Turns, then the turns between two rows, first turn first; the first pair answered
geku:
[-46  19  11   5   8  11  -1   0 -16  21 -32 -18 -20  -6  17   2  24  26
 -31 -10  -8  21] |-> [-29  46   5   6  25  12  11  -3  11   9 -15   6 -21 -44  -5   2  12  21
 -21   4 -10  24]
[ 38 -22 -18 -11 -30  -1  -8  -2   4 -21   6  -1  32  24   3  15  -4  -6
  13   2  -3 -18] |-> [ 16  -3   1   3 -35  11  -4   1 -33 -12  18 -21  25  26  -6  -3 -17 -23
   3  -6  -8 -21]
[  6  13 -11  -1  16  -2 -13  12  47 -46 -13  38  -7 -42   2  -8  26  27
 -45   8  20  36] |-> [-30 -18   6   3 -12   3 -33  22  -9 -24 -31  -4  -9  18  33 -13  43  29
 -62 -18  22  28]
musib:
[ 19  -6  10 -12  17 -19   8 -17   2  32  -5  10  -4  12  12   7  13 -15
  48   2 -15  -3] |-> [ 24  -3   2 -14  23 -21   6 -16  21  19  -6  22  -3  -3  10  11  15  -8
  45  10 -12   2]
[ 13   7  41   1  -5  -2  24  27  28   5  12  16  47   9 -28  -5   0  -3
   4  -2   1 -15] |-> [  9   7  44   2  -7  -1  25  25  23   9  13  12  47  16 -28  -4   0  -5
   5  -3  -1 -18]
[ 25 -33  -6 -16  -1 -16  12  -4  21   4 -14  10  20   9  22  36  14   6
  19 -12  -4  -3] |-> [ 27 -11 -12  -9  13  -9  14  -1  40 -17  -1  25  17 -29   0  28   4   7
   9   0   0   8]
[ -3   9  33  -5   3   8  12 -12   0  35  -6   0   3   9  15  11   0  -4
  48  -5  -1 -12] |-> [  6  -1  22 -14   4   1   7 -13  20  25 -12  10   7   5  19  19  10   7
  49  -1   3  -6]
Fon:
[-15  -1  -1   6   7 -10  -9  -8  -7  18   8  -4  -5  -6  -6  -1   4   7
  -3  -1 -11 -11] |-> [-17   0  -1   6  10  -9  -9  -9  -5  15   8  -3  -5  -7  -5  -1   5   8
  -3  -2 -12 -11]
[ -2  37  -9   3  12  19 -12   6  13   7   1   8 -10 -34 -13  -1   5  22
 -24   8   5   8] |-> [  5  41  -7   9   6  24  -6   7  11   5  10   8  -4 -35 -22  -6  -5   8
 -16   9  -2   1]
[  0  17   4  -2   8  -2   2 -14  -5  30   9  -7 -12   4  12  16   9   6
  22  -3  -1  -6] |-> [ -2  15   2  -6  12  -3   0 -15   0  28   4  -6 -13   2  13  18  10  10
  18  -3   1  -2]
Pairs:
Each pair is two turns apart.
[ 45 -11 -22   7 -30 -12  -3  32  14 -24 -12   1  12 -13  16  -6 -10  -4
 -14 -13  17 -15] |-> [ 16  -9  -8  14 -35  -3  -7  36 -20 -10 -17 -22   2   5  25 -15  -5  -3
 -28 -26  18 -15]	geku, Fon
[-49  -2  17  22   6  -1 -21  31 -23  24  13 -22 -13   7  -2  -3   1  24
 -16  13 -16  16] |-> [-32  22  18  27  18   4  -2  25 -15  26  32  -5 -15 -18 -23  -9 -14   6
   2  20 -23  11]	geku, musib
[-43  48  25   4  17  19  11 -12 -23  25   5 -15 -15 -13   1  -7   0   5
 -16  -8  -7  10] |-> [-42  28  26  -5  12   9   7 -15 -27  34  -9 -23 -14  14  21   3  13  13
  -9 -18  -5   6]	Fon, musib
[ 19  21 -16 -10 -13 -30 -27 -16  40 -51   7   9  -8 -62 -39  -2   0   9
 -11  25   6  30] |-> [-13  28  32  14 -39 -10 -10 -19 -60  11  20 -47 -17   0 -29 -29 -14 -35
   2  -9 -14  -4]	musib, musib
[  0   1 -19   7   4  15  -7  20  15 -25   3  -5   5 -24 -12  -6 -19 -11
  -9  10  12  -5] |-> [ -4 -10 -22   6  -1  14 -14  23  17 -28  -5 -10   6 -15  -4  -2 -12  -6
 -15   7  16  -3]	geku, musib
[-10   6  10  29  10  16  -6  28 -36   4   5 -11  14  -9 -44 -12 -12 -54
   2   0  -5 -15] |-> [ 21   9  -5  21  22   5   9  17   0   1   5  17  18 -26 -49   2 -13 -53
  29   6  -5 -17]	musib, geku
[ -1 -43  20  11 -29 -18  -8  -1 -28   3  -1 -33  25  48   3  -2  22 -19
  -9  -5   7 -15] |-> [ 46 -31  -8  -1  -4 -31   3  -8  44 -22   2  15  32   0 -13  14  19  -5
  13  17  12  -6]	geku, geku
[ 26 -16  10   5  -6   6 -15 -13  12  16  -4 -13  -3  27   1   3  23 -27
  25  -8  20 -26] |-> [  6  -8  18  13  -9  13 -20  -7  -9  15  -1 -26  -6  27  -4  -9  20 -29
   9  -9  19 -26]	musib, geku
[  9 -55  -1 -11 -31 -18 -17  14  15   8 -29 -26  28  67  28  15  24  23
 -23  19  -9 -16] |-> [ 11   9 -13   5   3  -3 -10  24  58 -41   5  10  21 -33 -34  -6  -7  17
 -55  55  -1   8]	musib, musib
[-10   5  10   4  -2   7   0   2 -20  11   8 -11   2   0  -9  -3  -2 -13
   3  -2  -4  -4] |-> [-22   0  10  -1   2   6  -6   0 -16  13  -6 -12  -3   2   2   4  10   1
  -4  -2   0   3]	Fon, Fon
[-29 -37 -10 -10 -17  -7 -53  23  25 -50 -11  -6  -3 -23 -16  -7   2  31
 -33  22  13   7] |-> [-52 -10  15  13 -24  13 -40  24 -28 -27  11 -32 -11 -16 -32 -34 -18  -1
 -33  13   0  -7]	musib, musib
[-14  18  27   4 -17  -9  12  18 -17  37  16   3  31   0  -3  17  15   0
  17 -15   5  -7] |-> [  1   2  10  -6 -10 -18   6  16  17  21   7  18  36  -6   9  32  27  21
  18  -9  11   2]	musib, musib
[ 24  13   5 -28 -10 -13   4 -16  11  42  -4  25   1  -3   0  16   6   3
  17  -1   6  -3] |-> [  7   0  12 -26 -23 -12  -9 -12  -9  45 -15   7  -1  18  11  17  15   8
   5  -9   9  -3]	musib, geku
[-37  52  16  29  26   0  -9  47 -10  -8  19 -14  -1 -57 -15 -14  11  -5
 -31  13  -1  24] |-> [ 19  17 -19  10  24 -23 -11  44  52 -36   9  22  22 -57  -7  12  17   6
  -4  23   4  23]	geku, Fon
[  8  -2  -6  17   1 -10 -12   8   8 -18   2   7   8 -13 -13  -4   0   3
 -10   9  -6   6] |-> [ 12 -10  -9  14   1 -13 -13   7  11 -17  -3   8  12  -5  -7   1   4   7
  -5   9  -5   4]	musib, geku
[ 32  -6  -6 -17  -1 -14  10   2   1  24  -3  16   0  29   6  23  10   0
  44   3 -22 -21] |-> [ 28  21   2  -5   8  -3  21   1  -3  24  15  21  -6   6 -17   8  -6 -15
  44  11 -28 -23]	geku, geku
[-26  16   9   2   9  14   0   5   9 -13 -18   1 -24 -23   8   1  27  32
 -16  -1   5  31] |-> [-38  20  24  11   4  21   5   4 -20   1 -11 -15 -28  -8   7  -9  22  17
 -14  -8   1  22]	musib, musib
[-70  37   6  -6   5  21  -2 -21   2  39   8   0 -25  -9  30 -19  15  10
 -10   5   9  31] |-> [-47  22 -16 -19  13  12  -8 -22  44  18  -2  23 -16 -21  35  -3  25  29
  -2  12  17  40]	Fon, geku
[  2 -12 -14  -6   3 -12 -11   6  15   2 -12   3  15  -6  -6  -2   4  22
  -9  -1  -6  -9] |-> [ -4   9  -5   3   7  -4  -4   8   4   5   4   3  10 -21 -22 -14  -9   8
 -10   2  -9 -12]	geku, geku
[ 45   3 -30  -6  10  -1   5   5  40 -38  12  23  23 -34 -20   5  -2   0
   6   1  -3  12] |-> [ 37 -44 -22  -5 -26  -9 -11   8  -2 -19  -2 -13  35  38  13   5   8  -4
   8 -23  -5  -4]	Fon, geku
[ 31 -44 -15 -14  -5 -15  -3  -2  24   3 -19  10  18  32  28  27  11  11
  22  -8   4  -6] |-> [ 31  25  -3   6  19   5  26  -3  23  -2  26  27   7 -29 -27  -1 -27 -20
  23   9  -8 -10]	geku, geku
[  6  -6  -9  23   2  -4  22   0  -9  -5  -3  10  14 -22  -8  -7  -9  -6
  -5  -6   7  -6] |-> [ -6 -17  -3  23  -6  -3  16   3 -23   0 -10  -4  13  -6   0  -5  -6  -6
  -9 -12   6  -8]	geku, geku
[-36  41  23  -4   8  33   7  26  10 -19  18 -24  16 -12   3   2   8  25
 -13  11  -9  -6] |-> [ -7  30   5 -10   9  22  10  25  42 -33  19  -4  26 -21   0  11   6  26
   2  21  -8  -6]	geku, Fon
[  6  -2  13   2 -18  -6   9  11 -13  34   4  -5   0  28   1   2 -12 -31
  34  -4 -14 -28] |-> [ 22 -13   1  -9 -15 -15   7   7  16  24  -4   9   7  24   7  16  -3 -17
  42   2 -11 -23]	geku, geku
[ -1 -20 -19  -5  -4   0 -19  -7  19 -18 -10   2   0 -18   5   4   7  26
 -23   7  12  11] |-> [-20 -17  -4   4 -13   9 -21  -3 -16  -6  -9 -23  -8   1   9  -5   6  19
 -34  -4   9   6]	geku, musib
[-15  -9 -10 -13  -2  -2  -8  10   9 -29   6  -1   5 -14   4 -10   3   4
 -26   6   3   5] |-> [-11 -16 -10 -14  -8  -2 -11  12   4 -29   5  -6   8  -4   7  -9   3   1
 -24   5   3   5]	Fon, geku
[-15   9   8  12  -3  18  14 -15 -31  39  17 -23 -18  -2  21   7  -3   2
  17 -11  -6 -12] |-> [ -8  23   5  12   6  15  22 -19 -21  35  23 -11 -23 -20  11   5  -6  -1
  21  -3  -8 -11]	musib, geku
[  6   4   4  22 -19   9 -11  23 -21 -24  32  -9  -2  -9 -21 -33 -23 -30
 -16  15   1   3] |-> [ 15 -41   0   5 -35  -8 -20  18 -22  -9   1 -19   6  41  20 -11   3 -14
   2   0   3  -5]	musib, musib
[ 40  23  -5  12  13   0  29 -18  29   8  21  30   2 -24 -18   3 -19 -23
  56   7  -6 -18] |-> [ 41 -26  -9  -4  -6 -16  14 -19  23  19 -10  16  11  30  23  22   7  -5
  63  -9  -5 -22]	musib, geku
[ 21 -21 -20   3 -14  -6  -7  25  20 -42  11  19  10 -11   9  12  -3   7
 -13   4  10  10] |-> [ 32 -19 -14  11 -24  -4   1  25   5 -37  25   8  14  -3   0   1 -17 -14
  -1  -2   3  -1]	Fon, Fon
[ 12  -7 -13   6  18 -12  13 -15  22  10  -8  23   1  -7 -12  17   5   8
   9  10   6   9] |-> [-15 -20  -3   6   9  -7   1 -11  -3  20 -22   4  -4  15   6  17  17  18
  -8  -2  11  13]	geku, Fon
[ -5   5  21   0  10   1  15 -16 -23  32   4 -10  -2  15   7   6   2 -10
  21 -13 -10 -11] |-> [ -8  14  23   0  14   3  17 -16 -21  32   7  -7  -6   5   1   4  -2 -13
  17 -11 -11  -9]	musib, geku
[ -8   4   9  29   8  13 -30 -16 -14 -42 -11   0  -9 -16   2 -33  15  14
 -10   5  16  -3] |-> [ -1   7  10  33   7  14 -28 -15 -14 -44  -5   2  -5 -19  -4 -37   7   6
  -6   5  13  -8]	Fon, Fon
[-35 -14   2   8   2  -7  13  -1 -26  14  19 -15 -25  26  18  -2   1 -34
 -16 -16  -6  16] |-> [-16  11   1  10  13  -5  32  -9 -11  16  33   3 -25  -2  -2  -4 -12 -48
   4  -9 -13  12]	geku, musib
